128 stands for zero in the data rows.
Some points:
[149  92 181 133 193 173  45  81 120 148 192 116  92  86 134  57 111 103
 145 123 198  76 206  90 162 148 141 127  72 105 131 140 174 208 145 194
 137  80 105 124 171 134 150  95  93 147  90 115]
[ 84 172 132 123 198 122 175  67  90 103 127 141  67 128 142 135 148 150
 135 140 180 150 166 119  54 157 124 155 151  97 132 146 159  34 161  70
 141 151  98 124 130 112  43 120 171 135 134 129]
[111 101 205 143 149 229 124 133  90  81  88  99 143 128 112 100 104 102
 181  84 106 205 139 194  78 123  70  44 156 164  80 156 143 126 186 157
 118 129 101 109 126 193 178 131 130  59 130  92]
[ 47 140 103  54 131  99 125 105 121 154 168 157 183 106 104 188 123 114
 129 106  88  98 165 191 114 210 181 166 114 129 103 205 130 139  52  94
 142 116 103 112  75 132 219  93 186 139 139 172]
[156 121  71  76 207  96 107 130 125 110 121 115 137  60  99 117 110  98
 111  97 119  66 104  90 120 151  63  81 124 129  48 162 175  96 110  96
  40 128 167 123 131 174 128 168 190 126 161  14]
[117 165 179 116  71 149 211  65 176 167 152 139  76 124  77 148 147 116
 171 111 104 126  82  57 107 122 239  50 146 119  71  77 188 189  40 135
  71 156  72 138 179  43 111 122 138 151  82  89]
[175 175  53  89 101 194 112  99 168  73 135 205 113 145 151 117 155  78
  92 164 142 144 112 124  76 126 175 163 151 144 168 108 129 213 145 136
 151 146 133 130 100 113 129 164 113 120 143 126]
[150 143 130 161 152  65 124 130  83 121 173 109 149 160 167 246 102 124
 161 189 127 104  16 143  78  58 143 159 147  17 126 118  94 187 151 125
 113 139 152 100  94 130 136  67 140  79 124 125]
[149 148 102 127 127  68 101 107 132 138 132 170 103 146 117  32 162 104
 228 126  53 120 102 166 117 161  73 138 134  96 158 103  80 145  76 152
  35 156 107 112 118 156 112 180 150  98  57 169]
[ 59 146  81 165 126 178 110 131 188  79 159  76 157 115 164 123 107 222
 123 168  85 114  92 118 161 169 117 132 112 150 142  88 148 165 103 159
 141  54 105 123 148 134 106  56 162 128 179  67]
[124  86 136 128  83 118  97 152  96  34 103 178 158  91 124 197  98  40
 179 127 129 128 178 150 208  94 119 141 171 124 117 158 195  45 130 119
  96  69  96 149 132  59 175 124 143 125 151 164]
[ 69 166  90 174 128 130 162 128 163 107 141 101  90  89 101  65 136  84
 165  89 108 152 109 156  98  99  72 152 125  84 134 100 119 150 255  96
 127 169  64 126 120  72 125 128 183 143 141 153]
[131 126  96 159 196 111 163 102 143 126  93 105 181  74  65 149 118 111
  88 137 114 131  88 119 144  68 136 109 212 165 181 175 120 154 133 134
 120  89 144 148 216 135 150 104  36 196 142 136]
[179 131 131 131 127 124  87 151 112  87  80 126 160  99  75 118 107 195
 139 138 154 152  87  90 132 130 142  94  89 155 152  81  99  95 121 123
 152 178 126 105 103  70 220  61  86 106 125 127]
[127 192 138 107 134 102  77 186 132 137 123 153  97  85 133 101 158 149
  27 183  61 133 106 163 167 122  84  96 196  80  83 122 142 179 145 118
 181 112  84 110  70  55 109  99  44 104 114 165]
[169 122  31 127 175 123 140  99  99 234  72 126 121 209  48 114  74 132
 177  43 172 113 109 188 132 125 153 144 159  99 132 103 141 141 135 163
 160  99  89 164  96 113 135 178 116 209 125 117]
[122 138 147 122  78 128  35   0 142  82 118 105 154 169  93 100  71 122
  57 154  94  87 121 129 127  93 139 118  67 143  94  91 148  86 155 110
 188 152 120  85 141 173 115 139  98  95 128 144]
[115 150 154 164 153 122 179  99  84 127 134 255 118 130 218 132 108 106
 140 173 162 124 128 158  71 165  89  84 107 172 117  91  87 153 128 120
 150 118 121 152 115  99 128 122 149 133 177  85]
[215 110 141 131  58  20 157 202 155 117 109  73 171 165  67 156  88 172
 147 179 129 117 201 170  59 154 114 160  65  89  67 165 109 141 106 153
 126  93 113 199 131  89 101  91 117 153 179 116]
[116  12 118 121 125  73 191  86  27 109  53 153 126 117 128  91 168 162
 125 133  66 132 101  79 156 152 122 101 150 116 103  91 113 182 115 144
 162  92 140 105 197 157  75 194  99 181 161 165]
[157 148 145 189 179 145 120 206 155 145 115 112 136 137 114 178 175 100
 187 146  82 148 141  84 165 128 127 149   3 181 149  69 174 147 131  49
 179  93 111 132  86 133  73 154  92 165 131  81]
[113  22 118 160 155  95 144 142 148 146 105 122 129 101 153 129 140 161
 106 153 153 107 150 119 146 143 134 181 173 173 141 117 111 155 114 126
 129 255 111 192 111  95 114 116 141  87 170 126]
[157 163 133 132  53 130  73 150  41 157  81  92 136  66 153  94 155 111
 146 147 163 162  90 118 100  89 154 163 136 184 150 141 156 197 126  78
 113 103 153 144  77 138  88 112 156 156 199 105]
[154  72 142 114 184 158  92 144 148 172  95  80 143 136 226  75  99 117
 123 169  44 103 142 177  90  47 183 128 136 165 100 172 100 105 140  47
 128 121 146 191 150 121 152 154 129  81 104 164]
[128 126 179 155  95 215 161 119 120 132 187 176  49 137 120 138 108 137
  90 174 119  92  44 154 152 198 114 196 101 154 133 183  69  73 167 141
  48 101  94 179 143 173 142 136 128 125  93 142]
[152 122 123  73  97  88 120 128  98 167 168 158 130 108 158 150 120 148
  48  69  98 169 248 168 113 105 127 117 116 114 214  41 173 104 174 166
  24 129  97 131 168 140  94 128 122 126  95  90]
[ 15  93 135 178 114 124 147 151 164 114  27 164  82 149 133 119 138 103
  64  50 179  97 115 220 100 113 110 118 117 127 113  99  92 175 134  84
  84  90 209 132 134 137 105 137 127 138  77 185]
[ 90 230 109 190 117 140  44 184 108 126 104  82  62  93 151 120  99 145
 123 122 151 169 153 105  81 175 201 158 153  87  98 127  87 160  85 156
 118 161 106  83 161 160 131 176  80 109 144 168]
[ 91  48  78 122 121 106 134 205 106 111 255 173 133 143  60  81 110 115
 150 138 166 161 145 104  78 139 183  67 183 131 116  79  57 107 132  58
 170  95 163 157 124 171 115 146 102 112 124 168]
[ 81  94 121 156 152  89 116 121 156 152 161 133 118 148 163  54 159 116
 128  84 129 134  75  87 106  41 121 146 137 178 136 135 184  84  83 170
 120  61 130  87  54 128  86 108  23  25 170 107]
[200 161 135 133 133  83  98 127 181 131 140 181  98 126 147 135 103 142
  75  64 158 149 125  70 169  84  93 168 180 129  66 121 104 133  97 167
 180 111  72 168 128 151 148 164 255 145 106 169]
[177  93 125 167  91 183 113  24 134 155 134 113 163 131 123 159 138 174
 150 136 171 172 212 102 148 139  48 113 179 107 137 149  27 140  83  70
  83 107 153 105  57  42  90 158 128 139 149 117]
[137 114 135  19 150 139  86 195 149  99 104 143 110 127 150 107 132 174
 197 173 137 112  98 136 144  82 165 182 107 106  82 119  43  94 152 141
  97 136 145  64  95  86 123  66 132 222 119 151]
[113 186 155 129 154 213 122 122  88 126 131 122 140 180  84  85 175 174
  85 124 101 125 166  67 146  75 152 151 138  78 133  96 129 172 131 144
 151 111 140 158 115 102 120  32 159 111 153 186]
[108 100 187  97 139 106 135 124 145 145  99  61 107 164 114  46 111  62
  87 202 152 124 126 150 122 161  93 115 138 132 229 102  96  92 111  91
 176  96 152 117 147  74 150 124 193  69 126  56]
[150  58 167 136 104 151 144 149 123 145 142 158 104  99  40 202 146  65
  86  85  66 113 125  71 102 126 127 212 102 131 129 174  94 171 178 172
 150 156 182  83 104 139 133 122 140 100 179 102]
[129 146 155  89  90 154 106 132 164 116  75 183 161 107 100 118 171 134
 152 107 148  81 117 150 157 117 145  89 121  36 195 167 113 111  75  60
 140 188  85 172 148 255 125  86  38 137 155 107]
[116 114 137 106  77 119 140 132 191 155  99 174 100  88  98 188  99 151
 170 179 183 102 145 149 170  84 183 137 136  79 167 130 135 103 144 125
 147  74 121  82 172 203 117 180 156  48 153 115]
[130  89  68 125 154 102 103 117 142 163  66  94 124 171 196 120 136  91
 103 105 107 147 123  17 161 210 155  38 115 154 170 139 103 130 190 151
 113  75  47  85 100 181 155  43 134 103 129 179]
[155  70 152 111 111 116 125 138 161 129 140 128 160 186 140 146 148 140
 131 138 168 205  83 133 120 193  77 171 164  87 109 153 255 123 138  89
 127 137 165 138 166 160 182 121 125 151  80 178]
[127 152 112 231 156  88 140 108  92  92 124  89 117 140 140 115 168 169
  89 148  99 108 142  93 140  91 132 173  69 139 147 114 116  78 136  34
  92 106 129 139 108 125 255 176  68 107 109 120]
[147 131 118  96  82 134 219 166  66 197 186 136 112 166 154 122 121 112
 125 115 145  88 166 126 191  69  40 129 142 150  86 101 131 142  73  99
 115 155  91 106 163 154 197 112 183 161 168 115]
[133 172  98  59 123 142 201 113 130 105 139  79 141 145 140 104 164  82
 116 131 190 171 190 143 163 138 113 176 106 210  53 158  85 184 154 128
 139 140 100 100 169  91 101 107  41  60  53 114]
[ 50 147 155 121 140 129 121 125 136 149 191 115 255 144 183 107 132  81
  80 145 152 161  92 124 174 140 132 107  89  92 132 116 105 134 168 169
  55 149 111 182 117 109 109 231 152 145 144 137]
[156 199 101 114 115 118 172 125 132 168 105 170 108 121 124 135 101 159
 191 107 101  86 147 142 211 213 161 134 156 111  90  71 172 103 200 157
 145 146 255 167 135 114 129 138 117  67 155 145]
[128 128  95 112  59 133 110 150 117 123 137 127 120 161 121 166 255 178
 148 115 157  67 109 175  91 112 156  55 126 113 114 169 135  96 162 204
 168 104 139 153 161 120 163 157 168 123  95  93]
[180 132  80  60 151 196 181 148 124 157 150  91 119  89 130 216  91 165
 119 143 155 112 112 161  95 133  57  84  59 126 176 126 203 108  81 143
 150 133 113 133 119 101 131 161 158 117 145 255]
[153 122 147 134 175 105 138 105 118 153 169 145  86 110 124  99 120 160
  90  87 123 255  74 201 198 162 177  99  75 131  99 174 127 120 139 105
 139 154 152 100 157 134  98 114 181 145 117 108]
[ 43 138  59 192 133 181 115 170  70 123  56 191 131 182 115 104  87 121
  92 225 108 159 144  66 153  38 137 125  86 118 149 239 153 125  60 175
  97 173 134  92 123 128  83 161 138 103  75  78]
[179 144 174 209 117 162 201 157 138 132 156 128 250  81 133  89 123 118
 108  86 135  63 137 158  98 164 174 136 160 163 158 162 136  88 141 137
 151 156 113  41 106 134  63 147 185 143  43 147]
[ 56 140 175  71  99 115  95 145 119 192  82 136 157 109  95 186 103 193
 165 153 127 128 127  53  75 120 105 142 177 199 142 116 112 140 174 145
 160 117 155 137 128 180 140 149 114 174  57  88]
[159 171 198  72 212  97 159 123 189  23 140  91 110 187  86 137 134 143
 107 138 122 158 163 163 146 108 138  74 147 202 177 146 146 153 100 184
 101 119 135 164  98 164 114 165 128 148 140 159]
[115 173 152 108  91 107 140 122 155  91 201 133 133 117 214 118  49 125
 174  43 107 119 129  93  83 137  96 105  41 121 192 246 150 112 122 102
 187 144 180 133 194 111 142 142 107 117 119 116]
[124 105 118 188  82  79 145 101 125 156 171  75  44 124 140 166 111 119
 160 155 144  99 174 129 173 126 105  55 150 143 109 130 174  95 144 156
 120 196 171 106  69 157 137 125 121 248 134 144]
[132 122 106 151 107 141 160 101 146 121 117  84 128  26 167 135 141  60
 155 161 150 174 125 146 105 134 121 194 103 105 125  75  82  56  51 199
 163 125 190 190  89 150 113  66 153 120  85 134]
[166 138 136 155 138 101  40 129  88 167 151 121 132 203 120 179 146  89
 156  68 123  73  90 113 150 148  77  97 141 182 103 106 142  73 113 128
 106 153 126 158 222  85  39  95 130 125 154 164]
[117  90 137  77 118 135 139 161  96  23  76  53 100 146 152 176  91 162
 133  16 121  88 119 127 157 158 166 144 178  98 135  97  95 113 123 111
 165 114 155 161  76 137 146 159  71 146  85  53]
[142 137 150 142 144 182 103 149 214 135 128  96 145 153 149 138 145 143
  97 157  99 147 150 136  92 160 153 180 134 112 133  83 118 101  98 165
 140 144 149  26 156  89 170 120 103 199 205  75]
These points spread out most along one direction. Take the direction at right angles to it along which they spread out most. Go by this last direction. Where along it does each point below lie, from 0 to 99? 50 is the average, and the first point above lies past it. One standard deviation of the points above along it is 16.
[154  72 142 114 184 158  92 144 148 172  95  80 143 136 226  75  99 117
 123 169  44 103 142 177  90  47 183 128 136 165 100 172 100 105 140  47
 128 121 146 191 150 121 152 154 129  81 104 164] 62
[ 15  93 135 178 114 124 147 151 164 114  27 164  82 149 133 119 138 103
  64  50 179  97 115 220 100 113 110 118 117 127 113  99  92 175 134  84
  84  90 209 132 134 137 105 137 127 138  77 185] 65
[ 91  48  78 122 121 106 134 205 106 111 255 173 133 143  60  81 110 115
 150 138 166 161 145 104  78 139 183  67 183 131 116  79  57 107 132  58
 170  95 163 157 124 171 115 146 102 112 124 168] 50
[179 131 131 131 127 124  87 151 112  87  80 126 160  99  75 118 107 195
 139 138 154 152  87  90 132 130 142  94  89 155 152  81  99  95 121 123
 152 178 126 105 103  70 220  61  86 106 125 127] 22
[113 186 155 129 154 213 122 122  88 126 131 122 140 180  84  85 175 174
  85 124 101 125 166  67 146  75 152 151 138  78 133  96 129 172 131 144
 151 111 140 158 115 102 120  32 159 111 153 186] 38
[169 122  31 127 175 123 140  99  99 234  72 126 121 209  48 114  74 132
 177  43 172 113 109 188 132 125 153 144 159  99 132 103 141 141 135 163
 160  99  89 164  96 113 135 178 116 209 125 117] 38
[108 100 187  97 139 106 135 124 145 145  99  61 107 164 114  46 111  62
  87 202 152 124 126 150 122 161  93 115 138 132 229 102  96  92 111  91
 176  96 152 117 147  74 150 124 193  69 126  56] 65
[150 143 130 161 152  65 124 130  83 121 173 109 149 160 167 246 102 124
 161 189 127 104  16 143  78  58 143 159 147  17 126 118  94 187 151 125
 113 139 152 100  94 130 136  67 140  79 124 125] 22
[ 59 146  81 165 126 178 110 131 188  79 159  76 157 115 164 123 107 222
 123 168  85 114  92 118 161 169 117 132 112 150 142  88 148 165 103 159
 141  54 105 123 148 134 106  56 162 128 179  67] 40
[147 131 118  96  82 134 219 166  66 197 186 136 112 166 154 122 121 112
 125 115 145  88 166 126 191  69  40 129 142 150  86 101 131 142  73  99
 115 155  91 106 163 154 197 112 183 161 168 115] 55
[ 47 140 103  54 131  99 125 105 121 154 168 157 183 106 104 188 123 114
 129 106  88  98 165 191 114 210 181 166 114 129 103 205 130 139  52  94
 142 116 103 112  75 132 219  93 186 139 139 172] 41
[116 114 137 106  77 119 140 132 191 155  99 174 100  88  98 188  99 151
 170 179 183 102 145 149 170  84 183 137 136  79 167 130 135 103 144 125
 147  74 121  82 172 203 117 180 156  48 153 115] 40
[200 161 135 133 133  83  98 127 181 131 140 181  98 126 147 135 103 142
  75  64 158 149 125  70 169  84  93 168 180 129  66 121 104 133  97 167
 180 111  72 168 128 151 148 164 255 145 106 169] 52
[113  22 118 160 155  95 144 142 148 146 105 122 129 101 153 129 140 161
 106 153 153 107 150 119 146 143 134 181 173 173 141 117 111 155 114 126
 129 255 111 192 111  95 114 116 141  87 170 126] 43
